In the data rows, the value 128 means zero.
Each row of this table is followed by its label. One hidden rule gives the labels. It looks at one to three of the table's principal directions, none of them among the few with the most spread.
np.array([182, 115, 159, 177, 155, 120, 111, 89, 126, 124, 132, 171, 108, 149,
          117, 95, 112, 119, 171, 134, 149, 152, 120, 114, 142, 82, 151, 104,
          135, 106, 99, 175, 156, 102, 126, 102, 137]) 1
np.array([121, 135, 79, 176, 132, 166, 151, 135, 93, 141, 133, 130, 177, 127,
          109, 119, 159, 148, 133, 186, 133, 98, 146, 96, 150, 83, 119, 109,
          131, 168, 192, 97, 160, 158, 148, 145, 123]) 2
np.array([101, 119, 100, 86, 114, 158, 146, 170, 116, 115, 107, 115, 140, 112,
          121, 133, 148, 130, 108, 126, 111, 124, 136, 154, 117, 154, 113, 119,
          114, 124, 182, 68, 110, 130, 121, 142, 91]) 4
np.array([123, 159, 109, 172, 143, 119, 137, 98, 154, 149, 158, 92, 159, 125,
          89, 170, 101, 107, 149, 111, 123, 100, 76, 126, 153, 111, 159, 165,
          172, 172, 163, 162, 146, 182, 131, 138, 158]) 1
np.array([137, 137, 142, 81, 99, 66, 123, 135, 159, 128, 130, 82, 112, 132,
          135, 192, 123, 119, 109, 93, 119, 109, 108, 125, 104, 175, 128, 159,
          153, 132, 112, 141, 100, 143, 141, 144, 176]) 4
np.array([114, 113, 100, 131, 163, 188, 123, 144, 91, 101, 126, 152, 124, 106,
          131, 103, 155, 145, 142, 123, 107, 156, 119, 161, 143, 117, 104, 106,
          110, 116, 155, 123, 125, 107, 103, 121, 73]) 1
np.array([124, 127, 64, 168, 147, 110, 162, 137, 73, 132, 109, 85, 138, 58,
          135, 110, 94, 164, 70, 71, 74, 104, 68, 189, 162, 130, 116, 135,
          87, 116, 93, 92, 146, 194, 101, 100, 69]) 3
np.array([86, 162, 144, 155, 134, 113, 118, 110, 147, 143, 155, 117, 126, 111,
          144, 134, 87, 132, 111, 119, 137, 116, 103, 142, 153, 124, 139, 171,
          122, 157, 74, 138, 113, 165, 131, 108, 145]) 5
np.array([168, 131, 147, 117, 99, 53, 134, 138, 138, 127, 113, 89, 136, 122,
          129, 162, 93, 142, 102, 118, 118, 89, 109, 114, 112, 153, 133, 143,
          126, 118, 82, 125, 125, 157, 159, 108, 179]) 3
np.array([142, 124, 137, 176, 131, 142, 127, 99, 134, 142, 129, 166, 132, 140,
          113, 76, 116, 112, 154, 147, 155, 145, 143, 115, 143, 91, 159, 110,
          122, 129, 131, 131, 143, 118, 127, 116, 108]) 2
np.array([132, 136, 113, 138, 124, 108, 131, 156, 123, 127, 138, 103, 130, 114,
          107, 150, 111, 142, 116, 111, 120, 112, 119, 136, 125, 126, 124, 142,
          139, 122, 128, 125, 113, 150, 133, 131, 114]) 3
np.array([91, 145, 161, 113, 92, 88, 122, 164, 150, 132, 134, 93, 136, 106,
          145, 140, 73, 155, 76, 136, 134, 96, 131, 137, 117, 168, 137, 176,
          100, 125, 56, 95, 72, 152, 152, 89, 147]) 3
np.array([82, 142, 93, 154, 116, 116, 127, 117, 132, 146, 149, 104, 135, 121,
          127, 150, 151, 118, 130, 108, 116, 130, 103, 124, 154, 151, 122, 156,
          139, 158, 140, 125, 98, 152, 132, 146, 106]) 1
np.array([146, 116, 113, 150, 136, 152, 134, 115, 128, 128, 128, 147, 142, 143,
          119, 124, 137, 128, 157, 153, 127, 128, 127, 107, 129, 106, 130, 109,
          133, 127, 146, 137, 159, 117, 133, 122, 149]) 4
np.array([121, 133, 91, 70, 119, 129, 141, 138, 124, 125, 127, 74, 162, 123,
          138, 184, 166, 138, 114, 124, 95, 101, 132, 108, 103, 175, 103, 141,
          149, 159, 185, 134, 138, 137, 135, 175, 148]) 2
np.array([137, 148, 98, 120, 146, 159, 140, 68, 126, 153, 132, 140, 155, 152,
          129, 130, 181, 107, 159, 140, 125, 138, 151, 85, 137, 113, 129, 106,
          161, 174, 196, 167, 186, 131, 124, 193, 134]) 5
np.array([66, 130, 122, 155, 133, 152, 125, 173, 131, 122, 163, 120, 122, 117,
          116, 128, 105, 126, 122, 133, 135, 127, 124, 140, 129, 111, 94, 150,
          121, 130, 128, 119, 98, 127, 127, 133, 91]) 2
np.array([125, 170, 125, 195, 118, 110, 127, 100, 137, 168, 159, 142, 142, 147,
          112, 129, 128, 126, 146, 170, 176, 106, 156, 72, 149, 73, 150, 143,
          160, 178, 127, 138, 140, 164, 157, 152, 150]) 1
np.array([178, 135, 74, 142, 121, 107, 151, 132, 89, 131, 101, 128, 130, 126,
          96, 161, 187, 133, 149, 123, 125, 114, 120, 107, 136, 109, 129, 103,
          165, 132, 185, 101, 141, 162, 136, 165, 117]) 2
np.array([193, 80, 83, 135, 175, 139, 162, 217, 18, 77, 107, 107, 109, 123,
          89, 170, 170, 186, 100, 148, 97, 89, 109, 150, 126, 63, 56, 67,
          144, 70, 191, 92, 168, 139, 122, 145, 117]) 4
np.array([94, 148, 161, 159, 128, 116, 107, 95, 182, 144, 170, 138, 114, 139,
          131, 125, 77, 109, 145, 119, 142, 147, 114, 115, 138, 123, 143, 161,
          131, 136, 71, 175, 106, 127, 138, 117, 139]) 1
np.array([110, 127, 91, 159, 123, 146, 145, 114, 98, 143, 107, 149, 138, 121,
          134, 101, 167, 130, 127, 140, 125, 133, 126, 132, 161, 121, 130, 110,
          111, 139, 142, 81, 136, 146, 123, 123, 101]) 5
np.array([154, 93, 165, 116, 150, 143, 106, 126, 149, 106, 148, 154, 95, 171,
          114, 124, 118, 112, 162, 126, 131, 168, 139, 120, 108, 115, 119, 102,
          142, 81, 131, 182, 134, 60, 120, 131, 129]) 4
np.array([106, 157, 141, 42, 92, 101, 129, 165, 156, 129, 127, 85, 147, 140,
          134, 204, 129, 148, 99, 139, 123, 95, 159, 105, 86, 191, 121, 165,
          151, 131, 128, 106, 101, 135, 153, 151, 172]) 1
np.array([122, 142, 110, 94, 104, 108, 144, 149, 114, 132, 106, 108, 138, 129,
          134, 174, 160, 146, 103, 139, 120, 98, 133, 122, 124, 154, 120, 134,
          138, 136, 139, 80, 122, 157, 142, 140, 157]) 3
np.array([182, 69, 111, 162, 146, 164, 141, 133, 85, 108, 93, 165, 120, 129,
          118, 78, 150, 134, 147, 144, 121, 142, 118, 147, 134, 92, 132, 72,
          104, 83, 147, 111, 161, 96, 106, 90, 119]) 5
np.array([122, 128, 110, 169, 147, 155, 127, 83, 122, 139, 123, 144, 143, 108,
          140, 92, 134, 117, 150, 119, 121, 140, 97, 144, 159, 122, 151, 133,
          114, 150, 121, 145, 145, 136, 107, 101, 123]) 4
np.array([121, 162, 100, 134, 99, 117, 151, 158, 108, 154, 124, 101, 173, 136,
          99, 175, 169, 142, 111, 172, 140, 74, 154, 97, 135, 117, 126, 137,
          161, 171, 181, 86, 133, 184, 160, 159, 166]) 5
np.array([160, 121, 146, 123, 136, 111, 126, 147, 119, 103, 116, 121, 123, 107,
          122, 128, 98, 146, 115, 120, 119, 116, 105, 152, 128, 121, 130, 120,
          112, 113, 113, 121, 120, 142, 136, 99, 135]) 3
np.array([125, 133, 149, 128, 110, 114, 116, 135, 134, 135, 116, 154, 110, 133,
          127, 102, 129, 112, 135, 118, 154, 148, 154, 134, 122, 134, 141, 130,
          123, 113, 102, 112, 108, 108, 121, 117, 101]) 2
np.array([138, 109, 206, 90, 120, 134, 107, 113, 178, 123, 134, 144, 118, 151,
          146, 88, 81, 106, 133, 149, 157, 148, 170, 107, 84, 142, 150, 131,
          114, 106, 91, 173, 122, 67, 128, 116, 150]) 2
np.array([148, 94, 153, 103, 127, 148, 109, 159, 132, 113, 132, 164, 99, 169,
          108, 107, 142, 120, 146, 127, 133, 175, 178, 131, 101, 124, 111, 89,
          131, 68, 137, 146, 120, 52, 119, 133, 97]) 2
np.array([119, 128, 130, 158, 125, 116, 128, 111, 129, 141, 120, 147, 96, 123,
          131, 108, 128, 108, 126, 104, 143, 143, 107, 157, 152, 117, 148, 132,
          123, 123, 101, 110, 115, 140, 109, 113, 115]) 3
np.array([212, 75, 116, 153, 151, 129, 133, 147, 83, 98, 104, 160, 88, 148,
          97, 120, 155, 133, 158, 125, 131, 144, 121, 134, 120, 79, 121, 70,
          143, 64, 154, 129, 155, 91, 111, 121, 115]) 4
np.array([128, 143, 134, 130, 133, 113, 124, 135, 118, 122, 133, 120, 125, 119,
          126, 144, 126, 141, 118, 128, 128, 118, 118, 131, 140, 121, 121, 134,
          132, 137, 121, 126, 115, 151, 139, 129, 131]) 1
np.array([177, 98, 144, 154, 162, 160, 131, 98, 105, 116, 114, 175, 125, 138,
          133, 67, 122, 133, 151, 158, 133, 149, 140, 115, 132, 79, 131, 77,
          106, 103, 121, 154, 179, 95, 120, 110, 123]) 1
np.array([18, 161, 151, 101, 130, 146, 102, 131, 167, 139, 178, 100, 131, 91,
          206, 107, 61, 148, 64, 119, 124, 121, 145, 158, 121, 165, 102, 194,
          74, 173, 38, 142, 104, 130, 118, 108, 129]) 1
np.array([142, 121, 106, 146, 135, 141, 139, 98, 111, 140, 111, 145, 132, 131,
          127, 103, 154, 117, 140, 124, 126, 141, 127, 129, 145, 118, 143, 107,
          128, 131, 150, 121, 154, 128, 112, 133, 110]) 4
np.array([19, 164, 100, 97, 124, 95, 129, 186, 135, 121, 151, 69, 84, 70,
          188, 196, 70, 166, 43, 68, 111, 87, 78, 206, 122, 176, 88, 218,
          101, 132, 29, 58, 83, 180, 99, 100, 129]) 3
np.array([90, 140, 123, 199, 128, 150, 150, 152, 98, 140, 127, 138, 151, 105,
          99, 87, 111, 134, 105, 170, 147, 104, 118, 145, 176, 72, 131, 121,
          100, 150, 142, 65, 116, 184, 144, 107, 97]) 4
np.array([180, 161, 152, 171, 132, 108, 118, 88, 143, 150, 153, 158, 138, 160,
          105, 118, 117, 123, 168, 171, 180, 122, 174, 54, 127, 60, 155, 115,
          167, 161, 137, 176, 162, 136, 162, 162, 152]) 3
np.array([95, 170, 135, 138, 120, 112, 120, 128, 134, 140, 134, 126, 143, 107,
          136, 133, 107, 147, 112, 127, 127, 118, 121, 137, 152, 139, 135, 157,
          115, 150, 81, 112, 104, 167, 145, 104, 130]) 3
np.array([138, 102, 110, 177, 154, 197, 129, 144, 97, 107, 119, 185, 138, 124,
          101, 69, 142, 129, 171, 161, 135, 153, 133, 141, 147, 72, 121, 80,
          105, 112, 170, 107, 147, 101, 119, 101, 83]) 1
np.array([109, 136, 134, 98, 125, 147, 118, 125, 145, 128, 133, 134, 138, 140,
          133, 138, 139, 125, 142, 134, 126, 141, 147, 116, 115, 154, 127, 138,
          135, 128, 132, 142, 120, 105, 127, 135, 131]) 1
np.array([122, 142, 108, 120, 110, 109, 138, 131, 132, 140, 124, 106, 141, 131,
          127, 162, 139, 130, 120, 127, 126, 105, 126, 119, 125, 146, 133, 144,
          143, 143, 140, 105, 131, 150, 135, 137, 149]) 4
np.array([106, 136, 102, 163, 147, 155, 121, 130, 110, 131, 142, 145, 135, 121,
          129, 118, 134, 150, 134, 130, 117, 137, 123, 143, 155, 112, 118, 128,
          119, 129, 115, 126, 133, 131, 120, 107, 109]) 1
np.array([113, 154, 121, 142, 139, 127, 113, 121, 141, 131, 157, 127, 129, 132,
          115, 153, 132, 117, 153, 114, 131, 135, 118, 122, 139, 119, 119, 144,
          154, 154, 142, 157, 124, 137, 133, 147, 125]) 1
np.array([123, 94, 142, 90, 123, 150, 115, 169, 126, 99, 119, 140, 120, 142,
          128, 121, 136, 135, 137, 136, 120, 151, 152, 135, 99, 160, 110, 114,
          113, 80, 133, 113, 105, 64, 123, 110, 101]) 3
np.array([125, 137, 130, 130, 122, 131, 133, 111, 130, 138, 125, 124, 151, 125,
          135, 120, 133, 128, 125, 147, 129, 118, 133, 112, 135, 130, 136, 128,
          122, 154, 135, 129, 135, 142, 141, 132, 142]) 1
np.array([194, 134, 60, 129, 115, 111, 137, 103, 108, 144, 107, 153, 119, 167,
          84, 172, 237, 101, 200, 102, 128, 156, 148, 77, 123, 121, 129, 88,
          204, 127, 218, 144, 153, 117, 128, 207, 105]) 2
np.array([150, 104, 132, 223, 180, 188, 107, 73, 111, 122, 138, 208, 127, 126,
          123, 26, 117, 115, 201, 141, 141, 186, 117, 127, 165, 64, 144, 91,
          100, 114, 109, 183, 163, 81, 105, 82, 74]) 3
np.array([112, 164, 110, 177, 126, 117, 131, 132, 119, 149, 143, 133, 141, 126,
          112, 143, 124, 143, 133, 145, 144, 107, 128, 113, 152, 98, 131, 147,
          143, 149, 112, 113, 130, 167, 143, 123, 134]) 1
np.array([125, 153, 204, 71, 104, 29, 131, 120, 171, 131, 129, 42, 126, 109,
          168, 186, 50, 126, 54, 114, 130, 61, 89, 124, 103, 178, 137, 193,
          125, 158, 49, 146, 112, 187, 158, 122, 231]) 5
np.array([120, 157, 77, 134, 102, 113, 135, 97, 133, 162, 132, 112, 150, 134,
          129, 167, 188, 120, 145, 124, 127, 118, 134, 88, 137, 149, 139, 146,
          166, 178, 166, 131, 125, 158, 139, 174, 141]) 1
np.array([120, 122, 46, 115, 155, 175, 137, 141, 76, 110, 114, 113, 148, 89,
          120, 130, 186, 142, 140, 85, 81, 146, 109, 165, 142, 152, 107, 116,
          130, 135, 206, 113, 130, 128, 92, 152, 40]) 3
np.array([134, 112, 102, 135, 106, 125, 149, 189, 100, 117, 103, 128, 120, 123,
          98, 139, 144, 139, 115, 140, 136, 108, 132, 145, 123, 114, 120, 112,
          126, 102, 159, 48, 110, 141, 132, 121, 108]) 5
np.array([130, 77, 199, 134, 141, 110, 125, 113, 161, 114, 132, 121, 79, 124,
          145, 74, 39, 92, 95, 96, 131, 147, 88, 173, 119, 124, 141, 128,
          86, 82, 62, 158, 121, 101, 103, 90, 127]) 5
np.array([117, 143, 121, 70, 128, 119, 126, 172, 134, 106, 135, 95, 129, 123,
          121, 190, 120, 150, 110, 109, 103, 113, 124, 144, 107, 158, 103, 143,
          143, 120, 143, 116, 112, 136, 135, 143, 133]) 2
np.array([75, 172, 133, 79, 82, 74, 134, 185, 147, 133, 135, 54, 145, 94,
          138, 196, 100, 151, 57, 120, 124, 68, 122, 142, 114, 181, 117, 191,
          126, 165, 110, 72, 66, 195, 160, 137, 153]) 2
np.array([137, 120, 143, 150, 155, 176, 136, 120, 113, 128, 126, 171, 127, 154,
          93, 91, 141, 109, 145, 156, 145, 149, 144, 138, 155, 69, 136, 81,
          133, 122, 182, 121, 156, 122, 120, 138, 108]) 3
np.array([114, 166, 114, 162, 146, 108, 125, 102, 154, 141, 167, 91, 150, 115,
          119, 176, 84, 135, 132, 111, 116, 97, 77, 128, 151, 118, 142, 173,
          153, 170, 114, 165, 142, 182, 138, 122, 171]) 1
np.array([143, 116, 143, 176, 149, 142, 110, 60, 148, 136, 140, 177, 106, 154,
          123, 89, 137, 85, 192, 119, 148, 178, 112, 111, 151, 103, 156, 113,
          141, 127, 126, 181, 141, 93, 113, 126, 113]) 5
np.array([168, 118, 125, 130, 156, 114, 109, 112, 137, 110, 152, 127, 109, 159,
          111, 180, 143, 124, 174, 107, 111, 143, 97, 110, 126, 120, 112, 120,
          172, 115, 142, 195, 146, 104, 132, 143, 160]) 4
np.array([201, 85, 144, 160, 107, 104, 143, 106, 109, 138, 84, 168, 115, 151,
          121, 57, 132, 113, 134, 148, 153, 141, 160, 107, 123, 98, 158, 70,
          105, 88, 119, 103, 160, 101, 130, 110, 115]) 3
np.array([146, 117, 134, 142, 139, 159, 134, 120, 121, 120, 118, 162, 136, 143,
          112, 110, 142, 125, 156, 165, 137, 136, 133, 113, 137, 97, 135, 96,
          128, 121, 156, 122, 144, 118, 136, 123, 134]) 5
np.array([74, 193, 138, 84, 96, 83, 117, 126, 185, 157, 166, 71, 147, 122,
          144, 198, 100, 129, 100, 111, 131, 96, 140, 101, 108, 181, 131, 204,
          158, 181, 98, 153, 92, 169, 153, 165, 168]) 3
np.array([99, 141, 116, 111, 144, 138, 130, 108, 112, 135, 130, 108, 139, 106,
          176, 131, 134, 151, 94, 122, 104, 116, 118, 143, 140, 151, 113, 147,
          109, 153, 97, 137, 145, 146, 114, 122, 147]) 5
np.array([135, 115, 144, 104, 113, 145, 131, 148, 128, 129, 117, 146, 130, 145,
          123, 98, 135, 122, 125, 152, 145, 138, 183, 112, 100, 125, 123, 106,
          120, 110, 144, 117, 132, 93, 129, 142, 109]) 3
Here are more rows. What is the label of each one?
np.array([114, 138, 188, 66, 126, 104, 104, 134, 174, 108, 148, 94, 131, 125,
          145, 152, 69, 135, 106, 115, 114, 126, 124, 131, 103, 176, 126, 158,
          117, 125, 88, 166, 97, 116, 147, 118, 153]) -> 3
np.array([108, 100, 106, 199, 162, 170, 128, 141, 115, 118, 159, 158, 90, 126,
          104, 97, 109, 126, 144, 120, 129, 158, 100, 159, 155, 68, 114, 111,
          120, 95, 129, 132, 119, 115, 103, 117, 72]) -> 5
np.array([172, 108, 101, 108, 156, 189, 126, 104, 107, 111, 112, 175, 145, 156,
          115, 113, 199, 119, 193, 146, 113, 167, 155, 100, 122, 111, 113, 67,
          146, 124, 210, 161, 179, 76, 120, 160, 113]) -> 1
np.array([97, 125, 167, 90, 150, 123, 117, 140, 139, 115, 151, 101, 106, 108,
          173, 114, 59, 151, 64, 105, 109, 127, 129, 166, 114, 142, 100, 146,
          87, 113, 56, 153, 129, 120, 114, 113, 126]) -> 2
np.array([89, 163, 195, 100, 110, 94, 97, 81, 204, 151, 158, 122, 119, 142,
          157, 127, 80, 92, 124, 107, 149, 145, 137, 117, 122, 167, 155, 174,
          129, 159, 68, 178, 100, 122, 139, 130, 158]) -> 4
np.array([115, 138, 160, 108, 115, 129, 124, 125, 149, 129, 125, 133, 134, 127,
          144, 117, 111, 125, 116, 150, 141, 122, 142, 121, 122, 133, 134, 133,
          112, 143, 111, 121, 118, 132, 143, 121, 152]) -> 5
np.array([87, 123, 114, 67, 125, 128, 138, 227, 123, 89, 147, 51, 153, 97,
          121, 186, 84, 168, 70, 121, 81, 84, 120, 151, 89, 166, 60, 150,
          110, 118, 149, 99, 103, 140, 148, 138, 113]) -> 3
np.array([122, 124, 154, 180, 131, 77, 124, 52, 144, 160, 127, 118, 95, 81,
          193, 48, 55, 108, 77, 66, 128, 137, 80, 174, 158, 132, 163, 158,
          69, 143, 2, 163, 136, 159, 95, 80, 127]) -> 1
np.array([130, 114, 128, 116, 133, 103, 137, 137, 123, 116, 122, 91, 124, 96,
          128, 114, 84, 127, 92, 76, 90, 132, 96, 164, 126, 155, 116, 129,
          99, 105, 109, 132, 119, 139, 119, 122, 79]) -> 3
np.array([155, 139, 68, 188, 150, 166, 145, 110, 51, 140, 92, 194, 131, 119,
          120, 90, 209, 150, 161, 154, 142, 143, 143, 124, 173, 69, 132, 82,
          131, 132, 156, 85, 164, 146, 112, 128, 85]) -> 5
np.array([140, 128, 118, 107, 131, 132, 135, 123, 120, 134, 118, 127, 121, 139,
          123, 145, 156, 121, 134, 119, 130, 131, 138, 126, 117, 136, 136, 128,
          154, 118, 149, 133, 139, 120, 110, 150, 130]) -> 5
np.array([80, 120, 165, 137, 131, 144, 109, 128, 157, 136, 163, 142, 104, 147,
          145, 103, 99, 110, 124, 135, 148, 151, 148, 128, 120, 124, 116, 146,
          117, 118, 85, 157, 113, 89, 117, 123, 124]) -> 5
np.array([106, 157, 156, 129, 102, 88, 114, 115, 162, 148, 146, 114, 132, 133,
          144, 145, 105, 126, 117, 135, 147, 113, 136, 105, 127, 146, 141, 165,
          132, 154, 82, 137, 105, 146, 153, 123, 164]) -> 1
np.array([143, 150, 127, 87, 71, 61, 134, 132, 159, 148, 118, 88, 137, 142,
          131, 191, 144, 121, 115, 126, 137, 92, 144, 84, 96, 173, 139, 155,
          160, 151, 130, 115, 108, 153, 162, 160, 185]) -> 1
np.array([141, 174, 99, 149, 109, 83, 128, 100, 144, 161, 140, 112, 133, 128,
          121, 177, 146, 120, 149, 112, 149, 105, 125, 91, 128, 126, 152, 165,
          179, 171, 128, 146, 130, 170, 138, 161, 158]) -> 2
np.array([97, 181, 91, 81, 71, 94, 156, 162, 127, 151, 109, 64, 188, 101,
          134, 193, 156, 149, 81, 152, 127, 54, 150, 100, 113, 175, 126, 169,
          141, 199, 170, 55, 110, 206, 168, 165, 165]) -> 2
np.array([157, 114, 162, 109, 146, 165, 117, 102, 127, 111, 103, 173, 133, 124,
          151, 71, 117, 138, 144, 150, 133, 154, 147, 134, 123, 125, 153, 101,
          94, 110, 105, 138, 144, 91, 117, 89, 128]) -> 2
np.array([123, 155, 104, 105, 111, 94, 133, 149, 142, 132, 143, 88, 133, 140,
          105, 211, 145, 128, 128, 115, 124, 99, 120, 112, 118, 144, 118, 152,
          176, 151, 167, 119, 118, 159, 148, 168, 156]) -> 4
np.array([101, 155, 96, 146, 111, 110, 134, 77, 161, 169, 145, 113, 134, 148,
          117, 161, 157, 84, 151, 99, 133, 132, 111, 110, 149, 145, 153, 155,
          172, 173, 163, 141, 131, 155, 124, 171, 135]) -> 3
np.array([116, 111, 166, 134, 147, 147, 100, 125, 148, 121, 153, 155, 110, 152,
          135, 101, 96, 127, 146, 129, 134, 163, 145, 131, 118, 129, 125, 132,
          118, 87, 77, 173, 126, 66, 114, 96, 119]) -> 2
np.array([79, 166, 128, 80, 91, 97, 141, 151, 137, 137, 114, 80, 149, 92,
          163, 165, 114, 155, 61, 131, 118, 80, 122, 143, 127, 180, 127, 172,
          105, 167, 98, 66, 91, 191, 149, 121, 162]) -> 5
np.array([130, 94, 141, 113, 142, 152, 127, 148, 126, 97, 126, 126, 134, 127,
          136, 120, 111, 136, 126, 142, 106, 128, 112, 139, 117, 130, 101, 109,
          100, 109, 131, 132, 139, 101, 132, 104, 142]) -> 4
np.array([111, 125, 122, 116, 126, 148, 116, 127, 128, 127, 126, 144, 120, 126,
          137, 114, 153, 124, 137, 116, 125, 155, 138, 142, 131, 148, 129, 127,
          122, 123, 130, 128, 106, 105, 113, 126, 101]) -> 1
np.array([169, 102, 176, 117, 138, 134, 115, 117, 144, 116, 124, 151, 120, 152,
          125, 100, 105, 120, 147, 142, 139, 147, 147, 118, 106, 120, 145, 108,
          124, 93, 110, 167, 144, 80, 125, 107, 147]) -> 2
np.array([76, 142, 104, 94, 116, 120, 149, 154, 111, 140, 125, 70, 151, 93,
          160, 140, 118, 150, 53, 114, 99, 92, 130, 152, 124, 169, 100, 157,
          101, 151, 115, 93, 127, 167, 123, 140, 119]) -> 2
np.array([129, 120, 182, 127, 122, 127, 119, 100, 151, 134, 121, 152, 116, 135,
          150, 79, 103, 106, 126, 144, 156, 142, 143, 123, 123, 124, 150, 125,
          105, 128, 89, 142, 125, 109, 127, 110, 143]) -> 5
np.array([175, 139, 84, 166, 118, 94, 129, 81, 118, 155, 116, 145, 116, 143,
          125, 154, 188, 114, 173, 105, 135, 134, 114, 98, 141, 121, 149, 127,
          173, 140, 129, 151, 151, 139, 122, 144, 154]) -> 5
np.array([83, 119, 136, 152, 118, 130, 145, 144, 115, 135, 123, 102, 148, 111,
          120, 102, 116, 117, 92, 140, 125, 111, 107, 151, 156, 135, 128, 137,
          99, 141, 139, 86, 105, 157, 133, 114, 105]) -> 4
np.array([150, 106, 107, 163, 144, 153, 127, 117, 117, 119, 125, 155, 125, 134,
          106, 105, 154, 101, 181, 123, 131, 154, 116, 120, 132, 102, 122, 103,
          138, 122, 168, 149, 146, 101, 116, 136, 98]) -> 2
np.array([187, 91, 95, 93, 121, 98, 144, 160, 102, 102, 92, 109, 102, 131,
          116, 179, 156, 147, 119, 92, 90, 120, 98, 153, 109, 152, 115, 102,
          140, 72, 142, 102, 133, 123, 118, 122, 146]) -> 5
np.array([113, 159, 137, 131, 122, 102, 120, 107, 143, 141, 138, 110, 131, 113,
          140, 145, 117, 130, 117, 116, 133, 116, 110, 130, 144, 143, 149, 162,
          135, 160, 103, 136, 105, 164, 135, 125, 147]) -> 1
np.array([96, 158, 121, 108, 108, 107, 137, 159, 137, 131, 133, 89, 139, 106,
          120, 171, 113, 142, 96, 124, 125, 95, 117, 137, 127, 149, 129, 164,
          135, 148, 132, 93, 90, 176, 144, 137, 133]) -> 2
np.array([139, 125, 80, 174, 135, 169, 149, 136, 87, 136, 109, 153, 158, 125,
          94, 109, 170, 138, 151, 157, 129, 123, 134, 128, 154, 92, 139, 101,
          134, 130, 184, 90, 148, 144, 123, 123, 103]) -> 1
np.array([148, 94, 200, 137, 152, 129, 114, 112, 137, 109, 121, 148, 107, 109,
          159, 44, 45, 122, 107, 120, 130, 148, 117, 161, 120, 114, 134, 116,
          65, 90, 39, 166, 144, 94, 111, 66, 125]) -> 3
